Here are some rows, each followed by its group. Rows of different groups can look alike.
[-0.6 -0.3 -0.2 -0.7 -0.5 -0.1  0.3 -0.5 -0.9 -0.6 -0.5  0.3  0.3 -1.2
 -1.  -0.3  1.2 -0.5  0.7 -0.9  1.4  0.1 -0.4 -0.5 -0.3  0.7 -0.6  0.7
 -0.8  0.2  0.   1.2  0.4  0.1  1. ] Q818
[-0.4  0.7  1.1 -0.5  0.3 -1.   0.7 -0.2  0.9  0.3  0.6 -0.4  0.5 -0.6
 -0.9 -0.1  0.9 -0.2  1.8 -0.8 -0.2 -0.8 -0.6  0.3 -1.1  0.7  0.   0.4
 -0.1 -0.4  0.9  0.9 -1.5  1.1  1. ] Q977
[ 1.1  0.2 -0.1  0.  -0.2  0.5 -0.4  0.7  1.   0.1  1.3  0.1 -0.5  1.5
  1.1  0.4 -0.7  1.2  0.3  0.6 -0.2  0.7 -0.4  1.5  0.1 -0.9  0.7 -0.8
  1.   0.4  0.4 -1.2  0.6  0.2 -0.9] Q673
[-0.3 -0.6 -0.3 -0.1  0.6 -0.6  0.1 -0.4  0.9  0.3  0.9 -0.5 -0.9 -0.2
  0.  -1.1 -0.4  0.3 -0.2 -1.4  0.1 -0.5  1.3  0.6  0.2 -0.1  0.   0.5
  0.9 -0.2  0.2  1.   0.8 -0.2 -0.8] Q435
[ 1.3 -1.3 -0.1  0.   0.3 -1.9  1.   1.6 -1.6  0.2 -1.3  3.6  0.  -0.6
  0.5  2.2 -0.5 -1.5  1.3  0.1 -1.5 -1.2 -0.2  1.   0.5 -1.1  0.  -1.3
  1.9 -0.8 -1.   0.1  0.6 -0.6  0.1] Q822
[-1.1 -0.5  0.4  0.2 -0.1 -1.1  0.9 -0.4 -1.8 -0.9 -1.   1.6  0.4 -1.7
 -1.5 -0.2  1.6 -0.7 -0.7 -1.8  1.1 -0.6  1.1 -1.1 -0.8  1.3 -1.  -0.3
 -0.1  0.2 -0.9  0.8 -0.4  0.3  1.4] Q822
[-2.3  0.4  1.3  0.7  0.5 -1.2  0.8 -1.9  0.  -0.8 -0.1 -0.4  0.  -1.3
 -2.1 -0.6  2.6  0.  -1.1 -0.5  2.4  1.9  0.7 -0.9 -0.3  1.6 -1.  -0.1
 -1.   1.  -0.3  0.1 -1.3 -0.7  1.6] Q818
[ 0.1  0.6  0.6 -0.2  0.6 -0.7 -0.7  0.3  1.5  0.4  0.9  0.  -0.5  0.
  0.5 -0.3  0.4  0.4 -1.2 -0.9  0.8  0.7 -0.6  0.8  0.  -0.9  1.3 -0.4
 -0.8  1.2  0.3  0.8 -1.2 -1.1 -0.2] Q818
[-0.1  1.2 -0.6 -0.8  0.5 -0.9 -0.5 -0.8  0.5  0.2  0.5  0.3 -0.1 -0.1
 -0.1  0.6 -0.5 -0.3  0.8  0.7 -1.  -0.6  0.7  0.2  1.1  0.2  1.1 -0.5
  2.1  0.5  0.5 -0.7 -0.4  0.1 -0.8] Q432
[ 0.2 -0.2 -0.4 -0.3 -0.9  1.5 -1.  -0.1  0.5 -0.9  0.3 -1.2  0.1  0.3
  0.2 -0.3 -0.6 -0.7 -0.1 -0.5 -0.1  0.1  0.4  0.2  0.3 -0.4  0.1  0.9
 -0.5 -0.5  0.3  0.7  1.4  0.7  0.1] Q435
[-1.3 -0.6  0.5  1.5 -0.6  0.4 -1.2 -1.8 -1.6 -1.1 -2.1 -1.7  0.2 -0.7
 -0.5 -1.   1.2 -1.4 -1.5  0.9  0.9  0.8  0.5 -0.7  0.3  0.9 -0.6  1.2
 -2.5  0.5 -0.4  1.5 -0.2 -0.4  2. ] Q154
[-0.7  0.   0.1  0.2  0.7  0.2 -0.7 -0.9 -0.4 -0.3 -0.8 -0.3 -0.6 -1.4
 -1.5  0.9  0.7 -1.7  0.8 -0.8  1.  -1.1  1.  -2.1  0.1  1.2 -1.7  0.7
 -0.5 -0.8 -0.5  1.8  0.1  0.4  1.6] Q822
[-1.5  0.6  0.8 -0.7  1.8 -1.5  0.  -0.5  0.  -0.3 -0.5  1.  -0.5 -2.5
 -1.7 -0.4  2.6 -1.2 -0.1 -0.8  2.   0.4  0.1 -0.8 -0.5  1.  -1.7  0.
 -0.2  0.6  0.3  0.7 -1.4  0.7  1.7] Q818
[-1.5 -1.  -1.  -0.2  0.4  1.8 -0.4 -0.8 -0.5 -0.9  0.2 -1.3 -0.6 -0.5
 -1.1 -2.6  0.4 -1.6 -0.2 -1.   0.6  0.3  3.  -1.1  1.1  1.6 -0.7  1.8
 -0.6  0.2 -1.2  2.7  1.3  1.8  0. ] Q435
[ 0.5  0.5  0.3 -0.5  0.4 -0.4 -1.2  0.6  1.2  0.2  1.2 -1.1 -1.5  0.4
  1.  -0.2 -1.  -0.1 -1.6  0.7 -0.4  0.  -1.4  1.2  0.2 -1.4  1.   0.2
  0.  -0.1  1.2  0.5 -0.5 -0.7 -0.5] Q977
[-0.1  0.6 -0.2 -0.3 -0.4  0.1 -1.2 -0.4 -0.4  0.5 -0.5 -1.2  1.2 -0.4
  0.4  0.6 -0.7 -0.9 -0.9  1.5 -0.5 -0.2  0.4  0.3  1.   0.   0.5 -0.6
  1.4  0.7  0.4 -0.6  0.   0.5 -0.2] Q432
[ 0.9  0.6 -0.1 -0.1 -0.4 -0.6  0.  -0.2  1.6  0.1  0.4  0.   0.3  0.8
  0.3  0.   0.1  1.2  0.7 -0.3 -0.1 -0.5 -0.7  0.3 -1.3 -0.1 -0.2  0.3
 -0.5 -0.6  0.1 -0.7 -0.8  0.8 -0.2] Q673
[-0.7  1.   0.   0.7 -1.1 -0.7  0.6 -0.8 -0.6  0.3 -1.3  0.7  2.  -0.3
 -0.4  0.  -0.9  0.9  1.   0.1  0.6  0.1  1.   0.  -0.5  0.9  0.2  0.2
  0.7  0.2  0.2 -0.8 -1.1  0.4  0.2] Q162
[ 0.4  0.3  0.5 -0.4 -0.1 -1.9 -1.3  0.8  0.8  0.   1.  -0.6 -1.1 -0.7
  0.2  0.3 -0.2 -1.   0.4 -0.6 -1.  -2.2 -0.2  0.4 -0.3 -0.9  0.4  0.1
  0.1  0.9  1.   1.4 -0.9 -0.8  0.9] Q977
[-0.2 -0.5  0.8  0.3 -0.2  0.4  0.   0.1  0.2  0.6  0.  -0.1 -0.3  1.2
  0.5 -1.4 -0.4  0.6 -0.6  0.6  0.5  1.9 -0.2  0.9  0.  -0.3  1.3  0.4
 -0.8  1.2 -0.3 -0.1  0.1 -1.4 -1.3] Q818
[-1.   0.7 -0.5 -0.9  0.1  0.1 -0.3 -0.5  0.3 -0.3 -0.1 -0.3 -0.6  0.1
 -0.4 -0.6  0.6 -0.5  0.4  0.   0.5 -0.3  0.6 -0.2 -0.1  0.8 -1.4  0.1
 -1.3 -0.4 -0.2  0.6  0.3  0.4  1.1] Q154
[ 0.6 -0.8  0.3 -1.1  0.7 -0.9  0.1  0.9 -0.1  0.  -0.6  2.3 -0.3 -2.1
 -1.3  1.   1.6 -2.9  1.2 -2.3  0.5 -2.   0.5 -1.  -0.3  0.4 -1.3 -1.
 -0.1 -1.1 -0.2  1.6 -1.1  1.   1.6] Q822
[ 1.3 -0.1 -0.1 -0.3  1.2 -0.4  0.1  0.6  2.6 -0.4  1.9 -0.3 -1.3  1.9
  2.  -0.3 -1.1  1.8 -2.   0.8 -1.8  1.6 -1.2  0.7  0.3 -2.7  1.8 -0.9
 -0.5  1.2  1.4 -0.7 -0.1 -1.8 -1.8] Q818
[-0.1  0.2 -0.9 -0.2  0.4  1.  -0.6  0.5  0.2 -0.9  0.8 -0.9  0.   1.3
  0.1 -1.2 -1.5  1.1  0.   0.8 -0.3 -0.3  1.9  1.2  2.1  0.1  0.5  0.
  1.8  0.2  0.6 -0.1  0.9  0.7 -1.9] Q435
[-0.2  0.8  0.4 -0.3 -0.4 -0.7  0.3 -0.8  0.5  0.3  0.2  0.   1.3  0.4
  0.3 -0.2 -0.9  0.7  0.  -0.1 -0.1  0.1 -0.1  0.4 -1.1  0.2  0.3  1.4
  0.6  0.2  0.3 -2.1 -1.3  0.4 -0.4] Q162
[-1.   0.9  0.2 -0.1  1.  -1.6  0.4 -1.3 -0.4  0.1 -1.   1.3  0.7 -2.
 -1.4  2.3  1.1 -1.2  0.6  0.5  0.6 -0.6  1.6 -0.4  0.1  0.9 -1.  -1.5
  1.1 -0.7 -1.3 -1.7 -1.2  0.4  0.7] Q432
[ 0.5 -0.1  0.6  1.9  0.1  1.9  0.3  0.2 -0.1  0.1 -0.1  0.4 -0.8  0.8
  0.3  0.5  0.8  0.8 -0.3  0.9  0.9  0.7 -0.4 -1.3 -0.9  0.3 -1.3 -0.2
 -0.3 -2.2  0.8 -0.2  0.6  0.5  0.7] Q673
[-1.2  0.8  0.3 -0.3  0.8 -0.8 -0.4 -1.5  0.3 -0.2  0.1 -0.7  0.9 -0.8
 -0.8 -1.2  1.3  0.5 -0.9  0.4  0.9  0.2  1.7  1.  -0.3  1.3 -0.4  0.5
  0.5  0.5 -0.5  0.4 -0.5  0.6  0.7] Q432
[ 1.4 -0.1 -0.2 -1.1  1.2 -1.  -2.   1.3  2.7  0.5  2.6 -1.2 -1.5  0.7
  1.9  0.4 -1.6  0.6  0.1  1.3 -2.2 -1.5 -0.3  1.5  1.1 -2.4  1.6 -0.4
  1.6  0.5  2.1 -0.1 -0.8  0.1 -0.8] Q977
[-1.3  0.2  0.2  0.6  0.7  0.7  0.1 -1.1 -0.2 -0.5 -0.8 -0.9  0.7 -0.8
 -1.   0.3  1.5  0.   0.  -0.3  0.6  0.8  1.5 -1.4 -0.8  1.3 -1.1  0.6
 -0.7 -0.3 -0.5  0.4  0.1  0.6  1.4] Q673
[ 1.  -0.7 -0.7 -0.7 -0.5  1.6 -0.2  1.4  0.4  0.4  1.1 -0.7 -0.8  1.8
  1.7 -0.9 -1.7  0.6 -0.3  1.2 -0.4  1.4 -1.   0.7  1.1 -1.3  1.2 -0.7
 -0.2  0.9  0.2 -0.8  2.  -1.  -2.5] Q435
[ 0.6 -0.2 -0.9  0.  -2.3 -0.9  0.2 -0.9  0.   1.5 -0.2 -0.4  1.5  0.7
  0.8 -0.1 -1.   1.1  0.7  0.5 -1.5 -0.5 -1.1  0.9  0.4 -0.2  1.1  0.4
  0.9  1.6 -0.5 -1.5 -0.3 -0.1 -0.5] Q162
[-0.5  0.4  1.1 -1.3  0.8 -0.8  0.1  0.1  0.3  0.3  0.4  0.4 -0.1 -0.3
 -0.2  0.9  0.2  1.1  1.4  0.6 -0.4 -0.5  0.3 -0.4  0.4  0.4 -0.6 -1.2
  0.6 -0.5  0.   0.1  0.4  0.8  1. ] Q673
[-0.3 -1.6  0.6  0.4  0.6 -0.6  1.4  1.  -0.7 -0.4 -0.7  1.6 -0.7 -1.1
 -0.6  0.5  0.8 -0.9  0.4 -1.3  0.4  0.1 -0.1 -0.7  0.  -0.2  0.  -0.4
 -0.7 -0.6 -0.7  1.2  0.2 -0.8  0.2] Q822
[ 1.7 -0.8 -1.1 -0.8  0.6  1.3 -0.1  0.9  0.1 -0.1  1.1 -0.6 -0.3  1.9
  1.8  0.6 -2.3  1.2  0.3  1.1 -2.   0.   0.1  1.4  1.7 -1.5  2.3  0.3
  2.4  0.4  0.5 -1.3  1.4 -0.9 -3. ] Q435
[ 0.3 -1.  -0.2  0.8 -0.9  1.  -0.6  0.2 -1.1 -1.5 -1.   0.3  0.4 -0.4
 -0.9 -0.8 -0.1 -1.9 -0.4 -0.4  0.4 -0.7  0.6 -1.2  0.2  0.5 -0.9 -0.3
 -1.1 -0.7 -1.2  0.8  0.9  0.1  0.7] Q435
[ 0.5 -0.1 -0.9  0.5 -1.5  1.6 -1.   0.1 -1.1  0.4  0.4 -0.2  0.6  1.5
  1.5 -0.8 -1.6  0.7 -0.3  0.5 -0.4 -0.2 -0.7  0.6 -0.1 -0.8  2.   0.7
  0.9  0.1 -0.5 -0.6  1.  -0.4 -0.8] Q162
[-1.1  0.4 -0.4 -0.2 -0.5 -0.2  0.4 -0.9  0.  -0.6 -0.5  0.4  1.2 -0.3
 -1.1 -0.8 -0.2 -0.2  0.   0.3  0.7  0.4  0.5 -0.5 -0.1  0.8 -0.1  1.1
 -0.2 -0.1 -0.9 -0.2 -0.6  0.3 -0.5] Q162
[-1.7 -1.1  0.   1.1  0.3  0.2  0.  -0.5  0.   0.2  0.  -0.9 -0.7  0.3
 -0.3 -1.6  0.6 -0.9 -1.   0.   1.1  1.5  0.4 -0.3  0.9  0.2  0.5  0.5
 -1.3  0.9  0.5  1.5  0.4 -0.6 -0.4] Q818
[ 0.  -0.6  0.1  0.3 -0.2  0.1 -0.3  1.2 -1.1  0.  -1.1  0.8 -0.5  0.1
  0.2  0.4  0.7 -0.1  0.  -0.2  0.  -0.3 -0.7 -0.4 -0.2 -0.3  0.1 -0.7
 -0.9 -0.5  0.2  1.1  0.9 -0.2  0.7] Q154
[-1.1 -0.1 -0.2  0.6 -0.2  0.5 -0.8 -2.3 -2.  -0.3 -1.6 -1.4  0.9 -0.9
 -0.6  0.5  0.4 -0.5 -0.1  1.1  0.7  0.5  0.3 -1.2  0.4  1.  -0.4  0.7
 -0.4  0.4 -0.7  0.1 -0.9 -0.2  1.3] Q154
[ 0.6  0.3 -0.3 -0.2 -0.7  0.5  0.6 -0.1  0.4  0.5  0.  -0.1  0.1  1.3
  1.4  1.1 -1.   1.6 -0.2  0.8 -0.3  1.2 -0.7  0.7  0.3 -0.8  0.8 -0.5
  0.4  0.3  0.2 -1.1  0.6 -0.8 -0.8] Q162
[ 0.5  0.4  0.4  0.8  0.   1.2 -0.8  0.1 -0.5  1.  -0.8 -1.  -0.6  1.3
  0.1  0.6 -0.2  0.8  0.1  2.   0.4  1.5 -0.8 -0.6 -0.2  0.4 -1.  -0.4
 -0.7 -1.   0.8  0.6  1.2  0.5  0. ] Q673
[ 0.8  1.2  0.1  0.   0.   0.  -0.6  0.8  0.2  0.3  0.5 -0.3 -1.6  0.3
  0.4 -0.9 -0.5  0.2  0.2 -0.3 -0.7  0.4  0.2  0.1  0.2 -0.7 -0.3 -0.5
  1.1 -0.7  1.2  0.2  0.2  1.  -0.1] Q673
[ 1.3 -0.5 -0.5 -0.1  0.6  1.3  0.2  1.1  0.7  0.4  0.7  1.1 -0.3  1.5
  1.2  0.  -1.4  0.8  0.4  0.6 -1.   0.5 -1.9  0.7  0.7 -0.9  0.3 -0.6
  0.2 -2.2  0.  -0.2  0.9  0.8 -1.6] Q673
[ 0.6 -0.8 -0.6  0.  -0.9  1.2 -0.2  0.3  0.2  0.5  1.  -0.3 -0.7  1.2
  1.1 -0.1 -1.9  1.2 -0.8  1.  -0.4  0.9 -0.5  0.5  0.5 -1.1  1.2  0.5
  1.2  0.   0.3 -0.9  1.3 -0.1 -1.3] Q435
[-2.1  1.1  2.  -1.   0.2 -1.2 -1.3 -1.7  1.1  0.1 -0.1 -1.9 -1.4 -2.
 -1.8  0.   1.7 -0.6  0.  -1.2  0.8 -2.   2.  -0.5  0.3  1.7 -1.3  0.
  0.1  0.9  0.1  1.  -2.2  0.7  1.6] Q977
[ 0.6  0.4 -0.4  0.1  0.2  1.9  0.5 -0.3  1.1 -0.3  0.5  0.3 -1.1  1.5
  0.6 -0.2 -0.2  1.3 -0.2  0.4 -0.1  0.6 -0.3  0.6 -0.2 -0.3 -0.2 -0.4
  0.2 -0.5  1.2  0.   1.8  0.  -0.9] Q673
[ 1.2  0.  -0.2 -0.3  0.7  0.3 -1.3  1.8  1.4  0.3  1.9  0.1 -1.1  0.7
  1.3 -0.2 -0.8  0.3  0.5  0.4 -1.7 -1.3 -0.6 -0.1  1.1 -1.3  1.2  0.7
  0.9  0.4  0.5 -0.1  0.  -1.1 -1.7] Q977
[-0.6  0.5  1.  -0.3  0.3  0.5 -0.2  0.1  1.3 -0.2  1.  -1.  -0.8  0.
 -0.9 -0.3  1.3  0.4  1.3 -0.4  0.8  0.5  0.9 -1.2 -0.6  0.7 -1.2 -0.3
 -0.4 -0.7  1.6  0.1  0.1  1.1  0.8] Q673
[-1.2  1.8  1.6  0.5  0.6  0.1  1.  -0.4 -0.2  0.5  0.   0.5  0.5 -0.3
 -0.9 -0.7  0.7 -0.1  0.   0.1  0.7  1.4  1.  -0.8 -0.3  0.6 -0.3  0.4
 -0.5  1.3 -0.3  0.7 -0.8 -0.2  0.9] Q818
[-1.4  0.7  0.7  1.1  0.2 -0.6  0.7 -1.4  1.3 -0.2 -0.4  0.5  0.4 -0.7
 -0.6 -0.5  0.7  0.5 -0.5  0.7  0.9  0.7  0.1  1.1  0.1  0.5 -0.2  0.7
  1.   1.1  0.4 -1.6 -0.6  0.1 -0.1] Q432
[ 0.9 -1.4 -1.  -0.2  0.7  0.9  0.5  1.1 -0.5  0.5 -0.4  1.4 -0.2  0.1
  0.2  0.1 -0.1 -1.   1.4 -1.  -0.9 -0.7  0.7 -0.1  0.9 -0.8  0.3  0.3
  0.1 -0.2  0.1  1.6  2.   0.5 -1.2] Q822
[-0.2  0.   0.3 -0.3  0.9 -0.4  0.6  0.2  0.4  0.5  0.3  0.  -0.7  0.2
 -0.6  0.6  0.2  0.1 -0.1 -0.2  0.6 -0.1  1.3 -0.1 -0.2  0.2  0.1  0.3
  0.4  0.2  0.7 -0.3  0.   0.6  0.3] Q435
[ 0.4  0.2 -0.2  0.   0.2 -0.4  0.6  0.6  0.5  0.2  1.   1.1  0.8  1.4
  1.5  0.1 -1.5  0.6 -0.3  1.3 -0.9  0.7 -0.4  1.3  1.1 -0.9  1.3  0.4
  1.4  0.6  0.9 -1.1 -0.5 -1.1 -1. ] Q432
[-0.7 -0.1 -0.2 -0.5  0.6  0.4  1.5  0.3  0.1 -0.2 -0.3 -0.1  0.  -0.7
 -1.5 -0.9  1.2 -0.2  0.8 -1.2  1.   0.2  1.1 -1.7 -0.6  1.2 -0.9 -0.5
 -0.1 -0.7 -0.9  0.6 -0.1  1.2  0.9] Q673
[-1.6  0.6  0.6  0.3 -0.7 -0.5  1.3 -1.3  0.1 -0.2 -0.6 -0.3  1.9 -1.7
 -1.6 -0.8  1.9  0.   1.3 -2.4  1.9 -1.4  1.4 -1.  -2.2  2.5 -2.3  1.6
 -1.2  0.6 -0.9  0.1 -1.6  0.7  1.5] Q162
[ 0.5  0.   0.9 -0.8  2.  -1.3 -1.9  0.6  2.6  0.5  2.3 -0.9 -2.  -0.7
  0.7  0.7  0.4  0.3 -0.1 -0.2 -1.2 -1.5  0.4  0.4  0.  -0.6  0.  -1.3
  0.8 -0.3  2.3  1.6 -1.4  0.8  0.4] Q977
[ 0.2  1.5  1.   0.8  0.1  0.7 -0.4  0.4 -0.2  0.3  0.2 -0.5 -0.9 -0.2
 -0.9 -0.3  2.   0.4  0.1 -0.4  1.1  0.2 -0.9 -0.5 -1.5  1.2 -2.4 -1.
 -1.1 -1.7  1.2  0.1 -0.4  0.6  1.8] Q673
[ 1.8  0.9 -0.1  0.3  0.9  0.   0.2  1.3  1.   0.   1.3  1.2 -0.9  1.
  1.   1.3 -0.6  0.3  0.1  0.4 -0.8 -0.3 -1.3  0.7  0.  -1.   0.  -1.3
  0.8 -1.4  0.9  0.1  1.7 -0.4 -0.3] Q673
[ 1.1  1.5  0.5  0.1  0.6  1.3  0.3  0.6  0.4  1.   0.9 -0.2 -1.4  1.1
  0.   0.3 -0.2  1.5  1.1  0.4  0.4  0.7 -0.7 -0.6 -0.6  0.3 -1.  -1.5
  0.3 -2.   1.8 -0.2  0.5  0.8  0.2] Q673
Which 2 groups are nearest to each row below, nearest first, going by the average distance to the group's rows?
[ 0.8  0.7 -0.1 -0.5  0.  -0.7  0.2 -0.3  0.3  0.1  0.4 -0.1  0.2  0.4
  0.8  0.3 -0.3  0.1  1.1 -0.4 -0.7 -0.1 -0.2  0.7  0.7 -0.2  0.1 -0.8
  0.9  0.1  0.   0.2 -0.2  0.3 -0.2] ~ Q432 Q673
[ 1.2 -0.6 -0.3 -1.4  0.6 -1.4 -0.5  1.2  1.3  0.   2.4 -0.3 -1.7  0.3
  1.2  0.7 -0.7  0.8 -0.5  0.1 -2.4 -1.2 -0.3  0.7  0.4 -1.9  1.1 -0.5
  1.   0.6  1.3 -0.2  0.1 -1.1 -0.7] ~ Q977 Q435
[ 1.1 -0.3  0.8 -0.1 -0.5  0.3  0.8  0.3 -0.6  0.4  0.   1.3  0.6  0.1
  0.4  0.9 -0.6  0.3  1.  -0.3 -0.6 -0.6 -1.7  0.1  0.  -0.1  0.4 -1.
  1.  -1.  -0.6 -0.6 -0.7 -0.3  0.1] ~ Q673 Q162
[ 0.5  0.5  0.   0.  -0.2  0.8  0.9  0.3  0.5  0.5  0.5 -0.6 -0.1  0.3
  0.5  0.2 -0.6  1.  -0.8  0.8 -0.3 -0.3 -0.5 -0.4 -0.7 -0.2 -0.4  0.
  0.3  0.2  1.1 -0.4  0.3 -0.4 -0.4] ~ Q673 Q162
[ 0.6  0.5  0.5 -0.3  0.4 -1.6  0.3  0.2 -0.5 -0.1  0.2  2.2  0.5  0.1
  0.   1.5 -0.9 -0.4  0.8  0.8 -1.2 -1.3  0.5  1.3  0.5 -0.7  0.4 -1.1
  1.8 -0.7 -0.4 -0.6  0.7 -0.6 -0.2] ~ Q432 Q822
[-1.2  0.2  0.   0.2 -0.9 -0.3  1.6 -0.5  0.4 -0.4 -0.5 -0.4  1.3 -0.7
 -0.7 -0.9  1.3  1.1 -0.5 -0.5  1.   1.9 -0.8 -1.  -1.2  0.5 -0.5  1.1
 -1.8  1.5 -1.2  0.1 -0.9 -1.1  0. ] ~ Q818 Q154
[ 1.6  1.1 -1.1 -0.6  0.1 -0.8 -1.2  0.2  1.7  0.3  2.6 -0.8 -0.6  0.1
  1.6 -0.3 -1.2  0.4  0.1 -0.5 -1.8 -1.1 -1.1  1.4  0.5 -1.7  1.7  0.1
  1.2  1.   1.2 -0.3 -1.2  0.6 -0.6] ~ Q977 Q432
[-0.2  1.2  0.5  0.4 -1.  -0.6 -0.1 -0.3 -0.9  0.3 -0.1  0.   1.  -1.3
 -1.  -0.5  0.6 -0.8  0.5 -1.8  0.1 -1.6  0.  -0.5 -0.9  1.2 -1.   0.9
 -0.4 -0.3 -0.7  0.   0.3  0.2  1.4] ~ Q154 Q822
[-2.   0.9  0.4  0.3  0.  -0.6 -0.2 -1.3  0.1 -1.1 -0.3 -1.3  0.  -2.1
 -1.7 -0.6  1.1 -1.5 -0.2 -1.   1.1 -1.   1.9 -0.6  0.2  1.5 -1.2  0.3
 -1.3  0.2 -0.3  0.5 -0.7  1.3  1.5] ~ Q154 Q818
Which 2 groups are nearest to each row below, nearest first, going by the distance to the group's nearest row?
[-0.5 -0.3 -0.4 -0.1  0.9  0.9 -0.2 -0.1 -0.2  0.   0.3 -0.9 -0.2  0.6
  0.1 -1.4 -1.3  0.  -0.8  0.  -0.8 -0.8  1.6  0.5  0.9  0.2  0.5  0.
  1.9  0.2 -0.4  0.   1.   0.7 -1. ] ~ Q435 Q432
[ 0.2 -1.2  1.5 -0.5  0.2 -2.3  1.5  2.3 -2.5 -0.2 -2.2  3.3 -0.5 -2.6
 -1.7  1.1  2.2 -3.3  1.7 -2.2  0.5 -1.7 -0.2 -1.  -0.8  0.4 -2.1 -1.1
 -0.3 -1.6 -1.7  1.3 -0.4 -0.2  1.8] ~ Q822 Q818
[-0.4  0.4 -0.8  1.6 -0.4  0.5  0.9 -0.2 -0.1 -0.6 -1.2 -0.5  0.4  0.7
  0.1 -0.4  0.   0.2 -0.5  0.1  0.9  1.7 -1.  -0.4 -0.9  0.3  0.   0.3
 -0.7  1.5 -0.2 -0.8 -0.6 -0.8 -0.1] ~ Q818 Q162
[-0.4  1.8  1.3 -0.2  1.2 -0.9  0.2 -0.6  1.   0.2  0.1 -0.4 -0.3 -0.7
 -0.6  0.3  0.3  0.7  0.3  1.  -0.1  0.7  1.2  0.7  0.   1.   0.   0.2
  1.9 -0.9 -0.3 -1.7 -0.6  1.7  0.2] ~ Q435 Q432
Which 3 groups are nearest to each row below, nearest first, going by the average distance to the group's rows?
[ 2.1 -0.8 -0.7 -0.6  0.1  1.4 -0.1  2.3  0.7  0.   1.5  0.8 -1.2  2.2
  1.8  0.1 -1.3  1.6 -0.1  1.2 -2.   1.2 -1.   0.2  0.6 -2.2  1.  -0.8
  0.5  0.1  1.  -0.3  1.3 -0.9 -2.5] ~ Q435 Q673 Q977
[-0.9 -0.3 -0.5  0.7 -0.6  1.2 -0.1 -1.  -0.2  0.2 -0.9 -0.8  0.6  0.1
 -0.9  0.3  1.1 -0.2  0.1 -0.1  0.9  0.1  0.2 -1.2 -1.   1.2 -1.7  1.1
 -0.7 -0.4 -0.4  0.2 -0.6  0.4  1. ] ~ Q154 Q673 Q162
Which 3 groups are nearest to each row below, nearest first, going by the distance to the centre of the group?
[ 0.  -1.1  0.2 -0.5 -0.2  0.7  0.1  0.  -1.4 -0.4 -1.2  0.4 -0.6  0.
  0.8  0.2  0.4 -0.9 -1.6  0.8  0.1  1.  -0.9  0.1  0.4 -0.9  0.6  0.8
 -0.7  0.1 -0.2  0.5  1.1 -1.1  0.2] ~ Q154 Q818 Q435
[-0.1  0.9  0.7 -0.5  1.3 -0.2  1.1 -0.5  1.4 -0.6  0.   0.8 -0.1  0.
 -0.2  1.2  0.6  1.2 -0.4  0.3  1.1  0.9 -0.3 -0.1  0.1  0.5  0.  -0.9
  0.2  0.2  0.8 -0.8 -0.2  0.3  0.5] ~ Q673 Q432 Q818
[-1.1  0.2  0.3  0.6  0.9  0.4 -0.6 -0.8 -0.3 -0.3 -0.6 -0.2  1.  -0.4
 -0.5 -0.1  0.7 -0.9  0.3 -0.1  0.7  0.2  0.6 -0.3  0.4  0.6 -0.8  0.6
 -0.4  0.1 -0.5  0.3 -0.2  1.1  0.2] ~ Q154 Q818 Q432
[ 1.   0.  -0.7 -0.1 -0.9 -0.1 -0.4  0.4  1.5  0.   1.9 -0.4 -0.9  0.8
  1.3  0.5 -1.2  0.9  0.2  0.1 -2.1 -1.4 -0.1  1.3  0.3 -1.1  1.6  0.3
  0.5  0.   0.7  0.2 -0.5  0.6 -0.6] ~ Q977 Q435 Q673
[ 3.4 -1.3 -0.9 -1.2  0.5  0.1  0.5  4.2 -1.5  0.1 -0.3  3.2 -0.9  1.9
  2.7  2.2 -2.  -0.8  1.1 -0.1 -3.1 -0.6 -3.1  1.6  0.1 -3.6  1.4 -2.1
  1.6 -1.3 -0.5 -1.   1.9 -1.3 -2. ] ~ Q435 Q673 Q822
[ 0.5  0.  -1.   1.4 -2.3  0.3  1.2 -0.1 -0.5  0.9 -0.5  0.5  2.8  0.6
  0.8 -0.1 -1.2  1.2  1.2  0.  -0.6 -0.3 -1.   0.7 -1.8  0.   0.8  1.6
 -0.2  1.1 -1.5 -1.9 -0.6  0.  -0.1] ~ Q162 Q432 Q435
[-0.1 -0.6  0.1  0.1 -1.4 -0.7  0.7  0.1 -0.9  0.2 -0.3 -0.2  2.2 -0.2
 -0.3  0.6 -0.3  0.1  0.3 -1.4 -1.  -0.9 -0.5  0.2 -0.6  0.2  0.7  1.
 -0.8  0.2 -1.  -0.8 -0.8 -0.1 -0.1] ~ Q162 Q432 Q154
